[ 98  94 121 113 135 138 107] = pav
[ 91 145 129  97 138 120 101] = Lal
[110  90  93  94 117 165 141] = dovu
[ 93 110  94  90  87 141 115] = luso
[140 140 165 165 108 140 165] = Taz
[103 148 109  99  70 167 120] = Ruz
[130 146 129 106 117 119 101] = saz
tail: [146 129] : [106 117 119 101]
q: [ 93 110  94  90] : luso
row of dovu : [110  90  93  94 117 165 141]
loc: [107] : pav, 6
howmany Taz: [140] : 3
tail: [94 90] : [ 87 141 115]

[134 130 124 135 124 120 127 131 130 137 126 135 131 127 126 117 118 129
 120 118 127 130 125 132 118 127 153 135 152 123 124 128 127 118 124 150
 145 132 127 116 121 137 115 106 116 126 146 118 120 118 114 142 146 133
 149 156 127 144 153 133] -> toz
[143 120 146 143 125 145 124 152 124 123  88 134 141 121 163 113 125 155
 146 117 103 109 146 137 117 145 131 127 128 130 131 131 137 127 153 145
 114  98  98 156 142 151 123 142 132 149 122 144 129 121 102 145 126 106
 144 109 137 119 136 127] -> gikov
[130 118 104 130 114 138 121 132 122 129 135 117 116 117 120 128 122 119
 123 133 120 120 127 122 136 136 117 134 123 124 111 126 115 128 135 129
 116 128 141 128 127 116 135 141 124 133 134 115 141 117 131 130 123 113
 133 111 129 143 122 132] -> Doma
[110 145 123  91 123  87 160 132 136 150 180 121 129 110 114 124 122 170
 158 159 151 141 113 135 154 128 165 111 117 101 134 135 109 134 115 145
 102 136  96 131 120 135 106 101 153 135 144 103 161  99 120 154  88 118
 109 126 106 170 144 138] -> sos
[125 129  81 134 141 144 144 152 124 123  88 134 141 121 163 113 125 155
 146 117 138 109 146 137 117 145 131 127 128 130 131 131 137 127 153 145
 114  98  98 156 142 151 123 142 132 149 122 144 129 121 102 145 126 106
 144 109 137 120 136 127] -> guz
[134 140 142  98 125 135 125 159 107 120 112 138 135 142 141 150 125 153
 125 129  82 134 141 144 144 146 118 151 128 115 128 116 103 141 134 123
 102 128 138 130 156 121 148 136  88 145 133 126 143 123 133 109 125 145
 122 126 128 141 146 110] -> vef
[113 113 124 143 136 159 149 146 133 113 122 119 117 139  80 124 120 152
 166 114 171 143 128 122 136 108 117 134 119 182 127 126 109 165 170 104
 101 145 121 102  84 114 137 118 104 150 122  99 124 141 170 122 128 136
 122 154 116 128 133 104] -> fopaf
tail: [152 166 114 171] : [143 128 122 136 108 117 134 119 182 127 126 109 165 170 104 101 145 121
 102  84 114 137 118 104 150 122  99 124 141 170 122 128 136 122 154 116
 128 133 104]
q: [125 129  82 134 141 144 144] : vef
tail: [128 122 136] : [108 117 134 119 182 127 126 109 165 170 104 101 145 121 102  84 114 137
 118 104 150 122  99 124 141 170 122 128 136 122 154 116 128 133 104]
q: [134 140 142  98 125 135 125 159 107 120 112 138 135 142 141 150 125 153
 125 129  82 134 141 144 144 146 118 151 128 115 128 116 103 141 134 123
 102 128 138 130 156 121 148 136  88 145 133 126 143 123 133 109 125 145
 122 126 128 141 146 110] : vef
row of guz : [125 129  81 134 141 144 144 152 124 123  88 134 141 121 163 113 125 155
 146 117 138 109 146 137 117 145 131 127 128 130 131 131 137 127 153 145
 114  98  98 156 142 151 123 142 132 149 122 144 129 121 102 145 126 106
 144 109 137 120 136 127]

[ 89 157 103 162 196 112 129 126 114 103  94 115 144 119 173] = lape
[140 110 108 127 109  63  73 124  95 119 176  98 158  93 126] = fomi
[ 61 110 169 165 133 136 120 118 196 104 147 105  74 168 142] = fus
[100  82  77 136 147 177 153 121 165 165 149 143 171  99  93] = nuz
[ 74 158 108 148 102  52  78 156 143 105 189 117 105  78 114] = Vibop
[131  60 125 167 113 102 101  93 148 173 146 102 159 142 113] = Fudev
[127 138  71  72 169 150 107  71  75 112 175 140 143 138 133] = Fetor
[141  76 130 153 144  81 114 131 117 137  80 111 155 120 149] = Fisop
[ 81 129  79 156 203 124 135  94 131 141 114 134 159 127 131] = kesu
[104  97 128 120 161 107 112  75  71 107 180 120 163 125  66] = Mav
loc: [61] : fus, 0
q: [107  71  75 112] : Fetor
row of fus : [ 61 110 169 165 133 136 120 118 196 104 147 105  74 168 142]

[116 146  94 141  96 146  84 106 120 147 104] = neve
[152 102 136 163 130 162 125 122  79 134  99] = batat
[114 120 167 141 131 165 110  97 148 134 111] = Teb
[128 111  94  76 142 170 112 182 200 127 172] = tar
[120 125 136 132 104 164 144 116 101 180 133] = Revaf
[195 116 189  92 109  78  69 162 135 130 127] = vari
[ 86 134 127 162 190  91 140 147 115 168 155] = Nofeb
[148 151 114 122 141 158  91 100  91 143 133] = dig
[166 109  85 115 123 110 157 146 162 164 126] = bukov
[132 152 133 136 118 147 119 139  93 164 113] = Vel
[ 83 103 102  92  95 114 134 127 100 100 100] = papod
[ 83 103 102  92  95 114 134 127 111 105  71] = nedi
q: [ 86 134 127 162 190  91 140 147 115 168 155] : Nofeb
howmany neve: [147] : 1
howmany Nofeb: [155] : 1
howmany papod: [100] : 3
row of neve : [116 146  94 141  96 146  84 106 120 147 104]
q: [152 102 136 163 130 162 125 122  79 134  99] : batat
row of vari : [195 116 189  92 109  78  69 162 135 130 127]

[118 169 147 131 116 131 137 133 113 129 132 112 141 133 122 113 139 128
 129]  fek
[112 176 149 128 119 122 141 127  98 128 126 148 124 148 128 125 123 110
 131]  Deme
[138  86 114 130 128 150 116 134 158 126 135 150 120 141 139 116 107 136
 127]  dete
[112 176 149 128 119 122 141 127  98 128 126  91 141 134 122 113 139  96
 122]  Vidiv
[128 153 138 127 114 135 129 132 115 132 125 117 129 122 132  96 130 128
 116]  Kop
[136  77 105 129 140 130 117 130 143 128 126 147 124 148 130 141 123 130
 136]  nipi
[149  74  99 131 142 127 111 125 145 125 131 154 120 157 129 112 123 117
 126]  situs
[130  89 114 127 136 141 119 136 152 129 132 145 122 161 137 143 110 119
 129]  ziv
[111 162 147 127 112 146 128 131 126 129 129 114 131 132 136 132 119 118
 119]  mosam
[121 172 147 126 109 127 134 126 102 130  91 126 137 113 125  86 142 143
 110]  bires
loc: [152] : ziv, 8
tail: [141 134 122 113 139] : [ 96 122]
tail: [147 124 148] : [130 141 123 130 136]
q: [126  91] : Vidiv

[103  93  99 158 173] : Pili
[143 163 156  83  76] : dudu
[151 168 172  99  83] : Lolo
[143 163  84 157 180] : fevur
[111 106 114 143 156] : vuref
[152 167 162  91  77] : Fote
[154 173 168  83  69] : Dabas
[ 98 167  84 157 180] : Nokiz
[116 109 115 152 157] : Pev
[ 97  84  90 158 180] : ninul
q: [99 83] : Lolo
q: [152 167 162  91] : Fote

[117 134 172 168 121] : Fud
[144 108  89  95 118] : siga
[184 184 182 124  79] : lib
[127 122 160 167 179] : lakam
[102 134 172 168 121] : Rofez
[180 122  89  89 124] : ruma
[159 159 185 143 146] : dulu
[181  94 164  94 143] : kaga
[159 101 172 122 101] : nosul
row of kaga : [181  94 164  94 143]
howmany dulu: [185] : 1
tail: [89 89] : [124]
howmany Fud: [168] : 1
howmany ruma: [122] : 1
howmany lib: [184] : 2

[ 86 122 141 127  69  75 121 144  97 112 132 130 142 116] = pugip
[117 131 160 127 161  94 131 127 182 120 132  84 158 125] = nav
[138 113 160 160 152 139 173 162 131  80 142 130 104 116] = soz
[ 95 122 169 119 106 130 194 127 123 135 122 167 127 135] = gad
[117 127 160  78 124  94 121 136 148  96 142 103 142 163] = Namo
[148 131 169 103 124 130 110  76 123 112 172 121 127 135] = fufik
[106 131 141 124 142 148  96  78 103 121 136  94  96 173] = sugo
[ 64 127 131 111 134 139 131 136 165 120  93 121 104 163] = muto
[148 118 160 160 151 139 131 136 149  96 122 139  96  88] = kabid
[ 85 122 141 135 124 130 131 136 148  96  63 139 150 125] = nom
[169 104  84 152 161 121 131 127 123 159 152 103 127  97] = pez
[148 159 112 119 143 121  68 119 106 120 142  93 142 163] = videp
tail: [120 142] : [ 93 142 163]
row of muto : [ 64 127 131 111 134 139 131 136 165 120  93 121 104 163]
tail: [160 160 152 139] : [173 162 131  80 142 130 104 116]
tail: [ 85 122 141] : [135 124 130 131 136 148  96  63 139 150 125]
q: [ 78 124  94 121 136 148  96 142 103] : Namo
tail: [194 127] : [123 135 122 167 127 135]

[105 116 101 121 107 125 124 122 111] -> Gafi
[130 130 176 142 168 167 176 194 159] -> zutus
[118 128 124 121 106 125 124 122 126] -> Pon
[139 139 128 131 128 128 128 129 128] -> momot
[141 140 139 135 138 138 139 144 136] -> Vosul
[141 140 124 124 125 125 124 122 126] -> vul
[128 128 164 139 158 158 164 177 152] -> Noz
[139 139 134 132 132 132 133 136 131] -> laz
[136 115 115 115 117 111 115 111 115] -> Kom
tail: [121 107] : [125 124 122 111]
howmany Kom: [115] : 5
q: [141 140 139 135 138 138 139 144 136] : Vosul
loc: [159] : zutus, 8
q: [176 142 168] : zutus
tail: [121 106 125 124 122] : [126]
row of Gafi : [105 116 101 121 107 125 124 122 111]

[167 135 116 150 104 127] -> Sifed
[ 96 166 114 145  73 125] -> duvem
[ 96 166 114 164 162 146] -> zago
[138 171 136 170 126 120] -> ror
[114 176 130 169 142 131] -> Sazep
[135 182 118 178 131 137] -> metuk
[191 117 117 139  75  97] -> vinis
loc: [146] : zago, 5
row of metuk : [135 182 118 178 131 137]
row of ror : [138 171 136 170 126 120]
tail: [178 131] : [137]
loc: [145] : duvem, 3

[137 137 136 130 130] : Bebi
[161 137 129 164 146] : dakel
[160 137 136 160 161] : fiba
[160 137 137 160 146] : Duf
q: [137 136 130] : Bebi
howmany fiba: [161] : 1
row of fiba : [160 137 136 160 161]
tail: [160 137 136 160] : [161]
q: [160 137 137] : Duf
howmany Bebi: [130] : 2
q: [137 137 160 146] : Duf

